In the data rows, zero lies at 4.5, halfway between 4 and 5.
Some points:
[5 4 3 4 3 6 5 7 3 3 2 6 9 5 2 2 7 5 5 4 6 6 3 3 3 6 5 2 5 3 4 6 2 5 5 5 4
 7]
[5 3 2 5 2 5 6 6 3 4 3 4 9 5 2 2 7 5 7 4 5 7 4 3 4 5 5 3 5 2 6 6 3 5 5 3 4
 6]
[2 7 1 4 6 9 7 7 6 4 2 3 4 9 4 3 5 4 5 4 2 6 6 6 3 6 2 4 3 0 2 5 0 5 4 2 5
 7]
[2 7 2 4 3 9 9 8 4 0 3 1 3 6 3 2 4 3 6 6 1 5 6 7 3 4 4 5 2 4 3 4 0 7 4 1 9
 6]
[5 5 4 4 3 6 5 8 3 2 2 5 9 5 1 1 6 5 5 4 7 2 3 4 3 7 6 2 5 3 5 7 0 4 4 4 4
 6]
[4 4 2 5 4 6 8 3 5 7 3 3 6 5 5 4 4 5 6 5 5 5 5 4 7 3 7 3 4 3 5 5 2 6 7 5 5
 4]
[5 4 0 4 4 6 6 6 3 4 5 3 9 6 3 4 6 5 6 4 5 7 3 3 3 8 4 1 5 0 3 7 4 4 1 6 4
 7]
[4 4 1 5 5 6 7 5 4 8 3 2 5 7 6 4 5 5 6 3 4 6 4 5 5 4 3 3 4 0 3 6 2 5 5 5 4
 5]
[4 4 0 5 4 9 9 6 4 8 3 3 4 7 6 5 3 5 7 5 5 8 3 6 5 4 4 3 2 0 1 6 1 4 6 6 8
 6]
[4 3 2 6 3 4 6 5 3 4 3 4 9 4 2 4 7 5 6 4 5 6 5 4 5 3 5 3 5 3 6 5 3 5 5 3 6
 5]
[7 1 3 7 1 9 5 8 3 4 4 1 4 2 8 3 5 5 7 2 4 4 6 6 3 4 5 3 3 1 2 8 0 3 2 3 9
 4]
[3 6 4 3 4 8 7 6 5 3 2 3 3 5 4 3 4 5 4 4 6 1 6 6 4 5 7 5 2 4 6 6 0 5 5 4 7
 4]
[4 1 4 5 4 3 4 2 2 6 2 5 9 5 5 6 8 4 6 5 3 9 4 4 4 1 2 3 4 4 4 4 9 5 5 6 4
 6]
[6 5 5 3 4 3 3 4 5 3 5 6 5 4 4 2 6 5 2 3 5 3 5 5 4 5 3 5 7 2 7 4 6 4 3 2 4
 6]
[6 4 5 4 5 6 4 6 3 3 5 5 9 7 3 5 5 6 5 7 6 5 4 3 1 8 8 3 6 6 9 6 6 3 3 4 4
 5]
[6 5 9 4 6 4 6 5 4 4 5 7 2 3 2 5 3 5 3 5 7 0 5 7 4 0 5 0 7 2 6 8 2 3 5 7 5
 6]
[5 4 2 4 2 5 7 5 4 4 4 4 8 4 2 5 6 5 5 5 6 5 4 4 5 6 5 3 5 3 3 5 4 5 4 4 6
 5]
[2 7 1 4 4 9 9 7 5 2 2 3 4 7 2 4 4 3 4 5 3 5 5 5 4 4 4 4 2 5 2 4 0 6 5 2 9
 6]
[4 2 3 5 3 5 4 3 4 5 4 1 3 4 5 7 6 5 6 4 4 3 9 6 5 1 6 3 6 2 5 8 2 4 4 3 6
 4]
[7 5 8 2 7 4 5 4 3 4 6 8 3 4 4 3 4 5 2 6 6 2 4 5 2 3 3 1 5 2 5 5 6 5 3 5 5
 6]
[5 4 4 5 4 5 6 6 3 2 3 5 8 5 2 3 6 5 6 4 6 3 5 5 4 4 5 4 5 3 5 6 1 5 4 3 7
 6]
[4 5 3 4 3 6 8 5 5 5 4 3 5 4 4 5 4 5 5 4 5 5 3 5 7 6 6 5 4 4 2 4 4 6 4 5 6
 5]
[7 4 7 1 5 4 4 4 4 4 7 8 5 3 3 1 6 5 1 5 7 1 5 4 1 5 3 2 8 1 7 5 7 4 4 4 4
 7]
[6 4 8 4 6 5 5 5 4 5 4 7 4 4 4 2 2 5 4 4 7 1 3 6 4 1 5 1 6 3 6 6 2 3 4 6 4
 5]
[6 3 5 4 4 4 5 4 4 5 8 5 5 4 4 5 3 5 4 6 7 3 4 4 4 4 5 2 6 4 4 5 4 4 4 6 3
 3]
[5 3 2 5 2 5 6 6 3 5 2 4 9 5 2 3 7 5 6 4 5 7 3 3 4 5 5 3 5 2 5 6 4 5 5 4 4
 6]
[3 4 1 2 2 5 7 4 5 5 5 2 0 3 3 8 6 4 3 6 5 4 9 4 6 4 6 5 3 4 4 5 3 7 6 3 8
 3]
[5 4 3 4 3 6 6 6 3 2 2 6 9 5 2 2 7 5 5 4 6 5 3 4 3 6 5 2 5 2 4 6 2 5 4 4 5
 6]
[6 4 4 5 5 6 4 6 3 3 5 3 9 7 3 5 5 6 6 8 6 4 5 3 1 8 8 3 6 6 9 6 5 3 4 3 4
 4]
[8 2 6 5 4 5 0 6 3 6 7 4 6 4 5 2 5 5 5 3 7 0 4 6 1 3 5 4 9 0 8 7 4 1 4 6 0
 5]
[4 5 3 4 3 8 9 5 5 5 4 3 5 5 4 4 4 4 5 4 5 6 3 5 7 7 6 4 4 4 0 5 4 6 5 7 7
 5]
[6 3 8 6 4 6 5 4 4 6 6 5 6 3 4 3 2 5 6 4 7 1 3 5 5 1 6 2 7 4 5 7 1 3 5 7 3
 4]
[5 5 1 5 4 6 6 7 3 4 3 2 7 7 3 4 5 5 7 3 5 4 4 4 5 6 6 2 4 1 3 7 1 4 3 5 5
 7]
[4 4 5 5 3 5 3 5 5 4 3 5 5 5 4 3 6 4 4 2 5 3 4 4 4 5 5 6 6 3 6 5 3 4 6 3 3
 6]
[5 1 7 6 4 7 6 1 4 7 4 4 8 4 4 4 5 3 7 5 2 9 3 5 3 0 4 4 7 3 5 5 9 5 5 5 2
 6]
[4 3 1 5 5 6 7 5 4 8 4 2 6 7 6 4 4 5 6 3 4 7 5 6 6 3 3 3 4 0 3 7 2 5 4 5 5
 5]
[5 2 6 7 7 6 3 2 1 6 2 4 9 7 6 7 6 4 7 6 2 9 4 3 1 3 7 3 3 7 8 6 9 4 5 5 3
 5]
[5 4 4 4 4 4 5 4 5 6 6 5 4 5 4 5 4 5 3 6 5 3 5 4 4 4 5 3 4 5 5 5 4 6 5 4 3
 4]
[4 1 6 6 4 7 5 1 4 8 3 4 7 4 4 5 5 4 7 5 1 9 4 5 3 0 4 4 6 3 5 5 9 6 5 4 2
 6]
[5 4 3 5 3 6 5 6 3 3 2 6 9 5 2 2 7 5 5 4 6 5 4 4 3 6 5 2 5 3 5 6 2 5 4 4 5
 6]
[6 2 7 4 2 7 4 7 3 5 5 5 5 3 3 2 4 5 3 3 8 0 3 5 3 4 9 3 9 1 5 7 1 2 6 8 0
 4]
[5 4 1 4 1 4 5 5 6 5 5 1 1 2 3 7 8 5 3 4 5 2 9 3 5 3 5 4 3 5 5 5 3 5 6 1 7
 2]
[4 4 4 4 3 8 7 7 3 3 1 6 9 5 2 2 6 4 5 4 6 6 2 4 4 7 6 2 4 3 2 6 3 5 4 6 4
 7]
[4 4 4 4 3 6 7 6 4 3 2 5 8 5 2 3 6 4 5 4 6 4 4 5 5 4 5 3 4 3 4 6 2 4 4 4 7
 6]
[5 4 5 5 5 7 4 6 2 4 3 4 9 7 4 5 5 5 5 5 4 7 4 3 1 6 8 3 5 6 8 7 6 2 5 4 3
 6]
[4 4 6 3 2 9 7 6 5 3 4 4 3 3 0 5 6 3 3 4 5 4 5 5 3 3 6 4 8 2 2 6 3 3 7 6 1
 7]
[4 5 3 5 3 7 3 7 3 2 5 3 2 4 5 3 4 2 5 6 3 3 4 6 3 3 4 5 4 5 6 5 2 3 5 5 3
 4]
[8 3 9 3 6 4 4 3 4 4 5 9 6 3 3 0 5 5 1 3 7 2 4 6 2 2 3 1 9 0 8 7 7 2 3 6 2
 8]
[5 4 3 4 3 7 6 7 3 3 1 6 9 5 2 2 7 4 5 4 6 6 3 3 3 7 5 2 5 3 3 7 3 4 4 5 3
 7]
[5 4 1 4 3 4 5 5 3 4 6 3 8 6 4 5 7 5 6 4 5 4 5 4 3 6 4 3 6 1 5 6 3 4 2 3 6
 6]
[4 3 3 6 3 4 4 5 3 4 3 3 7 4 3 5 6 4 7 4 5 6 5 4 5 3 5 3 4 5 4 5 3 3 5 4 3
 5]
These points spread out most along one direction. Take the direction at right angles to it along which they spread out most. Go by this last direction. For each point below, how far along it does it lie, from 0 to 99? The average is 50, and the first point in the table lies past the average. One standard deviation of the points above along it is 16.
[4 3 2 5 3 5 8 6 3 4 2 3 8 5 3 4 7 5 6 4 5 7 4 4 6 4 5 3 5 3 4 6 3 5 5 5 6
 6] >> 62
[7 3 7 4 2 8 4 7 4 4 5 5 5 3 2 2 4 5 3 4 7 0 2 5 3 4 9 3 9 1 4 7 1 2 6 8 0
 5] >> 29
[4 3 2 5 3 6 8 5 3 4 3 4 9 5 3 5 6 4 7 4 5 7 4 5 6 3 5 3 4 3 4 6 3 5 5 4 6
 5] >> 63
[4 5 3 6 4 4 5 7 3 4 2 3 7 4 3 5 5 5 6 4 5 4 4 4 5 5 6 3 4 5 5 6 1 4 6 5 3
 5] >> 51
[5 4 4 6 5 6 4 5 3 4 3 2 8 7 3 7 5 5 6 6 4 5 5 3 3 5 9 4 5 7 9 6 5 3 6 4 4
 4] >> 66
[2 7 1 4 6 8 7 7 5 3 3 3 4 8 4 3 5 4 5 3 3 6 6 5 3 5 2 4 3 0 3 5 0 5 4 1 5
 7] >> 43
[2 3 3 5 5 6 4 1 5 6 2 3 6 6 5 5 7 3 5 6 0 9 7 5 3 2 2 6 3 4 7 3 9 5 6 2 1
 6] >> 78
[5 3 6 4 4 5 5 4 4 7 6 5 5 4 4 5 4 6 4 6 6 2 3 4 3 3 7 3 6 4 4 6 4 6 5 6 3
 3] >> 43
[5 4 2 6 3 4 6 7 4 3 3 4 8 4 2 3 6 5 6 3 6 3 5 4 4 4 6 4 5 3 6 6 0 4 5 3 5
 5] >> 46
[4 6 3 4 6 7 6 8 4 5 2 4 4 7 6 3 4 4 5 1 4 6 3 6 5 6 3 3 4 0 0 6 2 4 3 6 6
 7] >> 45
